Each path below is one point turned by a fixed rotation once a step. After each direction that follows a path, write how fast that rotation turns it, in degrees per step (0 if it stays still).
Each turn is a multiple of 5 degrees from 10 to 175, or 0.
Each row of a path follows its step; steps can be skipped.
Rotation 1:
step 0: [ 17.8  -3.1   1.7  -4.3 -19.7  35.5   7.3  20.4   3.1  -5.6   2.3  18.5
   9.0 -16.8  -0.2  11.3 -13.6 -28.3  18.4 -15.1   4.2  -5.6   6.5   8.5
  21.5  35.0  -0.3 -26.6  -6.4 -12.5   7.6]
step 1: [ 15.2 -32.7   4.9  13.2  -5.1   5.5 -21.9  -3.6  13.1  -4.4   0.6  -1.8
  20.0 -19.6  -9.6 -10.5  -4.1 -14.2 -27.9 -33.8  -2.2  29.4  -8.0  16.9
  11.5  15.6 -10.9  -6.0 -11.7  11.9 -16.7]
step 2: [ -1.9  -1.1   1.2  -3.9  22.3   2.9   1.6 -15.6   2.4  -5.5  -6.7 -16.1
 -27.3 -18.2 -14.7  -4.9  -4.5  15.4 -27.7 -28.2  -9.7 -10.5  -0.1 -14.9
  11.6 -16.6 -36.1   3.0  -1.0  15.0 -31.0]
step 3: [ -8.6   2.5 -20.2 -23.1 -17.2  35.1  16.7  -7.9  10.5  -2.9 -22.8  -3.4
 -27.1 -22.2   4.3  23.1 -18.7   9.2   3.0  -4.5  21.4 -13.5  -2.2 -20.8
  -1.6 -18.3  -0.6  -2.3  14.3 -11.4  -4.0]
step 4: [ -7.9  -0.4 -24.1 -20.4 -26.0  10.6  -2.2 -28.1  -5.1  -5.3 -15.4  14.1
  25.3 -10.2   5.7  -2.2   1.3  -4.5 -11.1  -7.6  17.4  15.8 -23.8  26.7
 -24.2  -8.7  15.8 -20.7   9.6 -13.7   7.1]
step 5: [  3.3  21.0   0.0   4.7  18.9   2.9   0.4 -42.0 -11.1 -18.1   4.5  -4.3
  28.6  -5.4  -4.2 -11.4  27.0   7.0 -14.5 -16.4 -33.3 -11.5  -7.4   5.5
 -16.3  14.2   4.5 -14.5  15.7   6.5  -1.2]
step 6: [  1.2   4.5   9.5  26.9  18.1  19.5   0.7   7.9   0.1 -12.4   0.9 -23.1
 -21.5 -27.3  17.5  14.1  12.5   1.5 -14.9   8.7 -19.1 -22.5   2.7 -23.3
  -2.2  17.3  17.8 -10.5  30.3  -1.9  12.8]
step 7: [ -8.9  -3.9   6.2   7.9  -9.7  10.0 -19.3  34.4 -28.6  13.7   0.2  -0.5
 -11.7 -16.6  33.0  11.1   6.9 -24.1 -20.3  -4.5  26.2 -11.3 -16.7  12.6
   4.1  -7.1   1.2 -22.8   5.4 -10.3   8.5]
step 8: [ -5.7  -2.2  12.4 -12.2  -1.3  20.5 -26.8   3.5 -38.3   0.7  -5.3  -4.0
  39.1   8.9  13.3  -3.7  -1.8 -12.2  12.6 -30.4   2.1 -11.3  -0.5   2.5
  -3.3   0.1 -26.8 -10.4 -20.1   3.1 -16.6]
step 9: [-26.2 -22.1  15.3   5.4   4.9  27.3 -13.4  -8.8  -0.9  -9.7 -30.6 -22.0
  18.2  -9.3 -11.5 -10.2 -22.2   9.5   4.5  14.1 -29.1   8.2  16.1 -18.5
   5.9  12.1 -11.4   1.3   1.4  10.2 -15.4]
[ -3.8  -0.2   0.4   0.3  -0.6   3.1  -4.7  -2.8   7.8  -4.7  -0.3   2.2
 -12.8  -5.1   4.0  -5.3   4.3   5.9  -0.8  14.2   5.1 -12.1   5.4   2.3
  -1.9   6.3  -8.2   0.7  -0.3   7.9   0.1] -> 100
[ -9.5  -0.5  -1.0  -3.0  -4.7  -0.7   5.3  -8.9   2.9  12.7  -2.2   5.1
   0.5   1.2  -6.8   1.2   1.3   4.6   3.6   4.5   1.1   6.8  -3.9 -10.1
 -14.1   0.7  -6.5  -2.7   5.6  -2.2  -5.4] -> 55
[  6.7  -4.1   5.0  -0.9  -1.6  10.8   3.7  -3.1  11.1   0.6   4.0  -3.5
   7.9   1.9   8.3   5.2   1.5   2.8   7.0  -4.0   2.3  -8.6   0.2 -12.5
  -2.0   4.2   5.9   8.2  -5.3  -1.4  -1.9] -> 130
[ -0.3   3.1   6.2  -2.0  -6.2   0.0   6.2  -3.2 -11.5  -3.4 -10.9   7.7
  -7.0  -4.2   9.9  -9.2  -0.2  -4.1   5.9  -5.2   1.1   4.2   4.5  -0.5
  -4.9   0.2   3.5  11.5  -2.7   0.1  -2.4] -> 80
[  0.7   2.1  -3.9   4.2   2.6   1.8  11.3   8.7  -2.6   5.3   4.4  -4.6
 -12.2  -1.5  11.5   6.3   0.4  10.4  -3.4   0.2  -4.0   4.5  -6.5  -2.7
  -0.5  -7.9   0.8  -1.9  -3.7   8.0  -3.7] -> 90
[ -1.9  -0.7  -2.2  -3.5  -3.7   3.6   7.5   5.8  -1.2   1.9  -3.9 -13.5
  -7.0  -1.7  -9.0  -6.4  -2.1   0.9   0.4   0.6 -13.1  -7.6   1.2  -1.9
  -2.5   3.4  -1.9   3.0  -3.4 -11.9   8.5] -> 110
[  9.4  10.0   6.1  -3.1   4.1  -4.4   1.8   4.2   0.2  -8.4  -1.7  -4.6
   5.6  -6.7  -0.5  -7.8  -2.8   5.5   5.6   7.8  -1.0   1.6   0.6  -9.6
   3.9  -4.8  -4.1  -5.6   7.4  -4.2 -10.2] -> 110
[ 0.9  5.2  5.7  3.8  9.7  3.5  6.0  0.1  0.2  5.5 11.3 -2.5 -2.2 -5.7
 -1.1 -9.7  5.6 -2.8  6.2 -4.1  7.5  5.3  2.5  2.0 -4.5  7.3  5.7 -7.8
  3.9  1.6 11.1] -> 55
Rotation 2:
step 0: [  3.3  18.9  -2.8 -20.9  11.0 -21.4  -2.6  -9.9  -8.5  12.8   4.7   5.3
   0.5   5.7   4.9   4.3 -52.1   1.9  -4.1  24.8 -13.5   7.2  -1.2   9.6
   7.2 -18.2   0.3   1.8   0.5   3.6  23.3]
step 1: [  6.1 -11.0  -3.3  -4.4  -4.3 -25.4 -23.8   1.7   9.2 -27.7 -16.3  -1.8
  12.2  15.7  -9.9   3.2 -18.3 -15.9  -9.0 -26.4 -16.5 -13.2  19.1 -21.1
 -21.4 -10.9   4.1 -13.6   9.5 -11.0   2.9]
step 2: [-18.9  -6.5  20.0  -7.4  24.5  -4.8   3.2  -9.3 -18.9  -4.0 -16.2   7.0
   1.0  30.4  12.6   0.7  18.0 -20.4  33.1   3.4  -6.9   6.5   6.2 -22.2
  -1.5   6.7  -2.0   8.6 -22.0  -6.6  15.9]
step 3: [-18.5  -7.6  27.8   8.7   9.6   4.7   4.7 -23.7   4.6   4.8  -9.8  23.8
   6.2 -15.1 -15.1 -23.5 -10.1   2.4 -10.2 -18.7  -0.6  -2.4 -12.8   9.0
   4.0 -21.1  -3.2 -11.6 -28.5 -21.0 -12.3]
step 4: [ -8.6 -16.6  -5.4   2.4 -16.5 -16.0  -9.7  -3.0 -11.1  -2.6  14.2  12.7
   6.7  -1.1  -5.7 -13.6  24.7  -8.2 -18.9   3.1   6.3   1.9 -28.1   4.7
 -39.5  13.5  -2.3  32.0  -7.6   4.4 -10.6]
step 5: [ 13.5   2.8   3.9 -31.5  11.9 -13.3  -7.9  12.3 -20.5   0.8   5.7   6.1
  -0.1 -21.6  -9.1 -17.3  15.4   7.5   9.0  -5.7  11.8  -6.9 -16.7   5.9
  31.8  -1.6 -33.9  12.6   7.6  15.4   3.1]
step 6: [  4.2  43.7 -10.0  13.5  -5.6 -12.4  12.6  -0.4 -11.7  10.1  -0.8 -17.3
  -6.6  -8.1 -10.4 -13.1  -3.4  15.6 -21.6 -13.8   3.8 -20.2   6.9 -12.8
 -16.2  22.9 -22.7 -17.3   3.0  -5.1  -2.4]
step 7: [ -7.0 -13.3  -4.8  -1.9  14.3 -18.3  11.8  18.2   3.8  20.3  17.5 -16.2
 -30.7  11.6  23.2  20.8  -9.9 -23.8 -13.6   9.7 -12.1 -10.6 -14.8   1.0
   2.4   5.2 -20.3  -4.7  12.4 -10.7   9.2]
step 8: [ 20.4  -0.7  -9.7   6.9  -8.5 -31.0  -0.5 -21.0   3.7 -18.3  18.6   4.1
  10.6  13.8  10.7  15.3 -27.0  -6.0   8.7 -11.6  14.6  -3.0  16.9  14.8
  25.4  -3.1  -9.0 -17.0 -20.0 -11.5   2.1]
step 9: [-20.2   9.0 -26.3  -9.3   9.8   0.2 -18.0 -10.0  -3.9 -24.4 -15.6  -0.9
 -13.2  25.9  -0.8 -16.2  -2.8 -31.9  -3.3  18.4   2.4 -15.2   8.5  -3.0
  -3.8   7.9  22.3 -10.4  -7.7  -9.8 -19.4]
[  0.2   4.8   2.2   2.4  -3.9  -7.6   4.1   1.0   2.5  -5.5  -2.8   1.8
   4.6   1.5   8.6  -5.4   3.4   0.0  -3.7   6.3   8.7  12.0   3.8  -1.5
 -11.0  15.8   3.0  -4.7  -0.7   0.8   3.1] -> 155
[  6.7   5.9   8.3  -3.5   3.4   2.7  -3.7   1.1   6.8  -6.5  -1.2 -11.2
  -0.3   0.0   2.4  -6.6   4.9  -1.2   5.4  -1.0   0.8 -15.9  -4.1  -0.1
  -1.7   2.7   6.5  -2.1  -7.7   7.0   7.9] -> 95
[ -3.4   1.0  -0.6  -6.8   4.0   2.0   1.3 -15.6  -4.3   2.8 -10.7  -6.2
   4.8  -4.0   5.7   1.1  -7.4   9.1  -0.8  -0.3   6.4  -0.2   6.6   9.2
   2.9   0.2  -5.6  -0.9  -5.6   7.2  -2.7] -> 130
[ 1.4 -8.4  9.3 -4.2  0.1 -2.4  0.8 -8.0  3.7 -1.1 -2.9 -0.2 -0.2 -8.7
 -3.5 -2.2  1.4 -5.3 -6.1 17.1 -4.3 -4.3  2.1 -5.5 10.0  4.9 -0.8 -2.3
  8.9 -3.0 -0.6] -> 160
[  0.2   5.6  -2.7   1.9 -11.9  -2.3  12.2  -3.0  -1.9  -3.4  -6.6   0.5
   3.1  -9.9  -4.1  -4.2  -2.2  -8.0   5.6  -3.2   5.4  -3.1  -1.1   6.2
  -0.9  -9.8   2.2  -3.7   5.2  -7.6   8.6] -> 140
[ -6.6  -2.6   1.9   2.2   2.3  10.5  -3.9  -2.6   5.5  -2.6   5.3   1.6
   6.0  -4.0 -10.1  -5.2   1.9 -10.3   8.2   4.5  11.3   4.1  -3.1   3.4
  -3.7   0.6  -3.8   3.5  -6.6   0.9 -10.9] -> 55
Rotation 3:
step 0: [-29.9 -13.1 -15.1 -34.7  -8.2 -11.2   2.9 -26.0   5.8 -18.9   2.9   9.1
  13.1  -4.6  -0.7   4.3   2.3   4.0   3.8   3.4   3.8  -3.4 -13.1  47.8
  -6.1 -10.6   1.3  -1.5  10.3   3.3  -5.6]
step 1: [ 27.1  -2.9  38.3  22.1   4.9   2.6  -6.1  10.9  17.2   6.9   2.0 -26.8
  -5.4   9.2   6.5 -15.8 -19.9   7.8 -24.2  -3.8 -23.2  15.9  -3.6  -1.5
   8.6  13.9  -0.5 -12.1 -12.2   1.3 -14.7]
step 2: [-40.9 -12.5 -22.8 -16.4  10.6  -9.6   1.0  -3.1 -28.3 -12.1  -3.9  -0.6
  27.7 -12.0   0.7  15.3  22.5   2.4  -6.9  -7.2  11.0  12.4 -18.2 -12.8
   5.9  -1.0  -4.9  13.4   0.1   2.0 -18.0]
step 3: [  8.5   4.4  25.3   2.3  15.8 -19.2  16.5   7.0  21.8   4.9 -23.5 -15.4
 -12.4  -6.7   5.3 -34.9 -15.6  -6.2   7.2  -5.5   2.1 -19.2  11.7  23.6
 -11.4   9.5  -5.8 -22.0  -2.2  15.0  -3.4]
step 4: [ -6.1 -12.0   0.0   5.4   5.6  20.2  -4.8  13.0 -18.1 -11.5  14.2   0.9
  -0.5   5.4  -7.6   3.8  27.3  -9.3  18.6 -12.5  -5.9  24.0 -16.1 -20.1
  16.2 -20.9  23.7  17.9 -19.4  -1.4 -26.1]
step 5: [  4.9  25.9  10.0  -3.4  25.3 -26.3  13.6   6.5   4.9 -13.5  -8.8 -15.2
   3.6  -6.2  -6.0   5.4   7.4  -2.4   5.3 -11.1  16.9 -27.8  11.1 -11.4
 -23.2  14.3 -25.0  -4.7  25.7  -5.1  15.7]
step 6: [  2.0  -2.2 -18.1   5.0  -9.8  19.1   0.0  -2.6 -18.7  16.5  -3.9  29.9
 -23.7  14.9  13.6 -27.6  -0.3  -7.6  24.0 -14.5  -2.2  11.2  12.2 -11.9
   2.4 -10.7  31.0 -17.2 -18.5   2.0  -8.3]
step 7: [ 16.3  38.1   9.4   2.6  -0.2   3.1 -10.8   5.3  15.6 -15.9   3.8  -7.5
  11.9  -6.5 -25.1  26.1   1.2   0.5  20.9   2.6   9.5  -3.5 -17.2   3.4
  -1.5 -15.8 -15.4  27.2  16.1   8.1  20.4]
step 8: [  9.3 -15.2  -2.6 -15.5  -5.1  -0.2  -8.4 -17.4  -9.2  -1.4  16.9  21.1
 -11.0   8.2  32.6  -4.3  -4.8   9.6  -3.8 -14.1 -17.8 -11.0  20.3 -19.1
 -12.2  11.2  16.2 -26.0  10.2 -27.9  10.5]
step 9: [  4.5  42.2 -22.8   9.1 -21.7  15.2 -14.0  -6.2  -5.6   0.7 -24.8   0.9
  11.5   5.2 -21.1  -3.6  -5.3   5.3  -5.1  23.7   4.4  21.4 -14.4   7.9
  13.7   0.0 -19.1   0.1  -6.1  18.3   6.7]
[ 7.5 11.5 -9.1  3.7 -2.7 10.7  3.9 -2.4 -3.6  2.6  6.0 -1.0 -4.0  0.5
  1.1 13.9 -4.9  1.1  7.1 -2.2  1.6 -5.7  4.2 -0.2 -4.4 -4.0  6.8 -7.1
  7.3  0.1  0.5] -> 35
[ -5.0  -2.7   1.4  -1.2   0.0  -8.9   3.0   1.1  -3.3  -9.9  10.0   7.2
   6.7   0.6  -7.6   2.0  -5.1   1.2   3.0   2.2  -5.3 -11.9  -0.3   0.0
  -7.5   7.5   1.4   1.0   4.3  13.1   2.2] -> 145
[ -0.3  -9.1  -2.7 -12.6   1.5   0.4   3.3   3.8  -9.0   8.3   5.1  13.4
  -0.2   1.1  -2.5   4.1   4.1   3.7   7.1  -1.9  -4.8   3.6  -4.0   3.9
   1.5  -5.6  -7.2  -5.4   0.7  -5.6  -7.4] -> 175
[ -1.8  -4.5  -1.0  -4.9   0.7   3.2  -1.3  -6.5  -1.7  -6.9  -3.2   8.5
 -11.7  -2.1  -6.5   5.6  -0.8   0.6  -6.8  -2.2   5.8   0.7  -4.3  -9.5
  12.4   3.6  11.9  -2.9  -4.0   5.0  -2.6] -> 160
[ -5.0  -6.0  -1.0  -1.2 -18.5   2.3   4.3   2.0  -3.8  -1.3   3.8  -3.3
   2.7  -6.4  -0.1  -6.4   0.1   8.1   2.2 -10.7   3.0   1.5   2.7  -3.1
  -5.8   2.6   9.8   5.3  -2.3  -7.9  -1.4] -> 170
Rotation 4:
step 0: [-15.4  10.6   2.5  23.1   3.5  26.1  -8.0 -16.4  18.4   5.6  -1.5 -13.9
   6.0   9.9 -14.6  -5.5  -5.5  -1.9  -1.6  -6.5 -24.3 -12.9   9.5  -6.8
  13.5  -7.9  -9.3 -11.6 -37.5 -17.2  -6.7]
step 1: [-20.0 -11.9  -1.2  -8.8  -6.1  -3.3 -24.2  -5.4  -5.0   5.9 -30.9 -20.8
   1.7  -5.0 -10.8  -3.4   3.3  23.4  17.2  -2.9 -25.9  -6.1  11.2  -7.4
  -2.9 -20.1  -7.1 -24.2  20.1  -8.8  -0.4]
step 2: [-17.5  -1.4  -0.6   6.0  -1.7   3.0 -18.6   2.9  29.4   3.0  -4.5 -33.4
 -22.2 -21.8   8.4  13.0  -0.6   6.3 -23.7 -10.6  -3.7 -11.3  19.1  -4.9
  -2.4   2.1   9.4  25.3  13.2   1.1  -6.7]
step 3: [ 12.6  13.4  26.6  15.3  -3.8   5.8  -9.2 -14.9  13.5  -3.4  21.3 -17.3
   0.1 -12.5  -5.4  25.8  24.6   3.5  27.2  -5.6 -24.7   1.3  13.5   5.5
   0.8  -0.4   6.9   4.7  -6.5 -19.5   5.0]
step 4: [-21.5  -8.1   2.3   6.3  -7.3  -1.9 -17.3 -33.3   1.4   3.4   1.1 -10.2
  14.2 -14.9   2.9  -3.0 -18.8 -10.9   6.3 -15.2  -8.9 -29.4  -0.3  -4.4
  -0.7   6.2  -1.7 -23.4 -14.3 -32.4 -11.1]
step 5: [ -8.8   1.0   0.3  17.9  -1.8 -21.1 -33.9   2.2  16.8 -14.9 -24.2 -19.4
   3.4  -1.0  -7.0   8.6   0.3  18.8  12.2  11.1  -5.2 -19.1   3.9   0.0
  -3.4 -15.5 -12.1  -2.9   2.5  13.2 -29.0]
step 6: [ -0.2 -11.6  27.5  -2.1 -29.4   6.6   0.5   3.3  23.1  -1.7   0.0 -25.9
 -23.1 -23.7   5.3  -0.5  31.0   6.9 -18.6 -13.2  -7.9 -11.7   1.6  -1.6
  -1.0  -8.5  -8.5  -1.7  -4.5  -4.0 -11.2]
step 7: [  5.9   2.4  12.3 -11.8  -8.9   5.5 -19.9 -22.9   3.7 -18.0  -2.2  10.2
  -3.2 -25.9   4.1  18.0   4.8  16.3  24.8 -15.7   6.0 -12.7  29.3   0.0
   5.5  -2.2  10.3  10.1 -16.4 -21.7   8.2]
step 8: [ -7.4  -0.9  15.2   2.0  22.4 -17.0 -16.1  -5.5  -7.4  -0.4   6.1 -26.7
   0.3  -8.9   8.1  17.3 -13.8  13.3  -0.5  -0.4   3.3 -18.3 -17.3  -5.2
  18.6   2.0   3.4 -14.8 -21.9 -26.8 -25.7]
step 9: [-25.0   8.5   8.2  18.2  -6.9   7.9  -1.6  -1.5  22.7  -1.3 -29.7   4.5
  -7.7   5.9  -8.7   6.9  10.4  13.1   0.9  -2.6 -16.4  -3.2   7.4  10.7
  11.4 -17.4  -8.7 -13.0 -29.7   2.5 -31.8]
[ 1.2  4.8  2.3 -3.7  5.2 -7.6  1.5 -0.6 -4.2 -3.8 -6.0  4.4 10.8 -1.4
 -1.3  6.0 10.9  7.1 15.3 -0.6 -6.0  8.6  2.0  2.6 -5.5 -5.3  1.2  1.6
  4.6  4.8 -2.7] -> 170
[ -2.3  -2.9   0.3  12.6   1.3  -5.4   0.9  -5.2   1.0   1.6   0.0  10.8
   4.7   8.8   6.9   0.2  -1.5   8.6   1.6  -4.7  -8.9  -6.1 -10.3  -9.4
   7.9   6.2  -0.1  -0.3  -0.8  -0.3   1.7] -> 85
[-6.8 -2.1 -4.9 -0.7 -4.0 -5.5  0.9  1.5 -8.5 -0.3 -4.0 -2.6 -3.6  7.6
 15.4 13.9 -2.2 -3.6 -4.5  8.0 -4.7 -4.2  2.0  5.1 -3.0 -9.3 -2.4 -3.0
 -1.4  1.9  1.9] -> 100
[ 1.7 -1.3  4.8 -3.7 -3.0  2.6  1.7  0.9 -7.6 -1.3  4.5 -5.5 -0.6  2.8
  4.9  5.5  5.1 -0.1  4.8 -6.5  1.8 -6.1  1.2  7.4  4.2 10.8 11.9 15.7
 -1.0 -3.0  7.7] -> 85
[ 7.7 -6.2  3.2 -5.8  4.2  0.5  0.9  0.4  5.6 -2.7 13.0  9.6 -4.8 -6.8
  3.9 12.4 -1.4  3.8 -7.3 -4.2 -5.0  2.2  9.9 -5.8 -1.3  0.6 -1.5 -0.4
  7.0  2.3  2.4] -> 85
[ 1.8  3.0 -2.9 -0.3 -5.2 -5.0  3.3 -1.5  5.7 -3.8  0.8  2.1 -0.9  3.5
 -2.1 -2.6  4.1 -4.3 -5.5  2.0 -1.5 -1.8  0.8 -0.6  9.5 -9.9 20.6 -1.8
  9.4 -1.0 -8.1] -> 100
